B =
[[134 124 134 126 126 127 127]
 [127 135 140 107 132 115 129]
 [127 130 117 132 112 120 129]
 [126 123 127 120 135 128 129]
 [127 130 146 128 122 136 127]
 [127 127 130 140 136 121 118]
 [134 129 131 123 121 155 130]
 [134 122 121 118 120 124 125]
 [142 132 126 139 135 137 118]
 [131 136 125 121 118 135 143]
 [131 129 126 124 131 126 125]
 [141 131 127 134 124 123 134]
 [119 125 137 117 133 124 134]
 [129 127 132 133 121 130 133]]
Find the top-right entry.
A: 127
The 1st entry in reading order is 134
The entry just right of the smallest entry: 132
Find the largest entry.
A: 155
Find the entry directly below the largest entry.
A: 124
The smallest entry in the first row: 124
The first entry in the row that holds the smallest entry is 127
Find the entry in the bottom-right corner.
A: 133
Find the entry directly above the largest entry.
A: 121
Find the fifth entry, reading row by row.
A: 126
Find the largest entry in the first column.
A: 142
The second entry on the diagonal from the top-right corner: 115
The bottom-left entry -> 129
Find the first entry of the largest entry's row.
A: 134
Find the third entry on the main diagonal.
A: 117
The fifth entry from the end, reading row by row: 132
The smallest entry in the first column is 119
The bottom entry of the column that holds the largest entry -> 130
The entry directly below the smallest entry: 132
Find the entry just right of the largest entry.
A: 130
The top entry of the column that holds the smallest entry -> 126
The last entry in the row that holds the smallest entry -> 129
The third-last entry, reading row by row is 121
The largest entry in the last column is 143

X = [103 111 101 104 115 104 111]
Read off the entry just right of the largest entry.
Answer: 104
Read off the entry just right of the smallest entry.
Answer: 104

x =
[[120 134 122 124 116 122 129 145 116]
 [127 124 135 112 127 119 135 129 122]
 [130 132 121 126 140 125 130 106 118]
 [140 130 122 127 129 133 119 132 114]
 [123 120 118 130 119 119 120 124 115]
 [126 123 131 148 120 131 118 111 135]
 [127 114 129 127 130 128 134 141 115]
 [128 118 131 129 120 119 118 114 135]
 [118 136 128 120 132 124 140 139 134]
 [123 133 133 124 124 126 131 154 130]
 [142 120 118 120 125 118 131 135 129]]
The bottom entry of the column that holds the largest entry -> 135
The last entry, reading row by row -> 129
Which number is the entry just left of the smallest entry?
Answer: 130
The first entry of the smallest entry's row is 130
The 2nd entry on the diagonal from the top-right corner: 129
Which number is the top-left entry?
Answer: 120
The smallest entry in the first column is 118
The first entry in the row that holds the largest entry -> 123
The 3rd largest entry: 145
The smallest entry in the last column -> 114
The entry in the top-right corner is 116
The entry just right of the centre entry: 131
The entry directly above 121 -> 135
Which number is the fifth entry in reading order?
Answer: 116
Which number is the third entry in reading order?
Answer: 122
The entry just right of the largest entry: 130
Which number is the largest entry in the first column?
Answer: 142
Which number is the entry at the centre?
Answer: 120
The second smallest entry -> 111
The entry directly above 112 -> 124
Which number is the third smallest entry?
Answer: 112
Which number is the third entry on the main diagonal?
Answer: 121
The entry directly below the smallest entry is 132
The entry directly below the centre entry is 130
Which number is the entry just left of 139?
Answer: 140

Questions about the row below.
1) Give the entry just right of the centre entry.
2) Give the entry just right of 118.
[122, 112, 118, 114, 120, 125, 122, 130, 124, 126, 127, 125, 112, 114, 106]
1) 124
2) 114

Questions about the grid below. Rows and columns are numbered from 1.
1) Read off the entry at row 1, column 3.
2) Read off the entry directly below the largest entry.
3) Read off the entry in the top-right corner.
4) Read off the entry directly below the smallest entry.
5) Read off the entry in the bottom-right corner.
6) Read off the entry in row 1 and column 2.
7) Read off the entry in the top-left corner.
8) Read off the bottom entry of the column that holds the smallest entry.
array([[114, 144, 154, 126],
       [120, 140, 144, 125],
       [115, 143, 153, 127],
       [120, 138, 146, 123],
       [135, 123, 110, 141],
       [136, 122, 114, 133],
       [134, 124, 111, 140],
       [135, 124, 109, 140],
       [116, 143, 145, 128],
       [133, 129, 111, 141],
       [114, 145, 151, 126],
       [135, 123, 111, 143],
       [133, 124, 120, 132],
       [115, 137, 151, 138]])
1) 154
2) 144
3) 126
4) 145
5) 138
6) 144
7) 114
8) 151
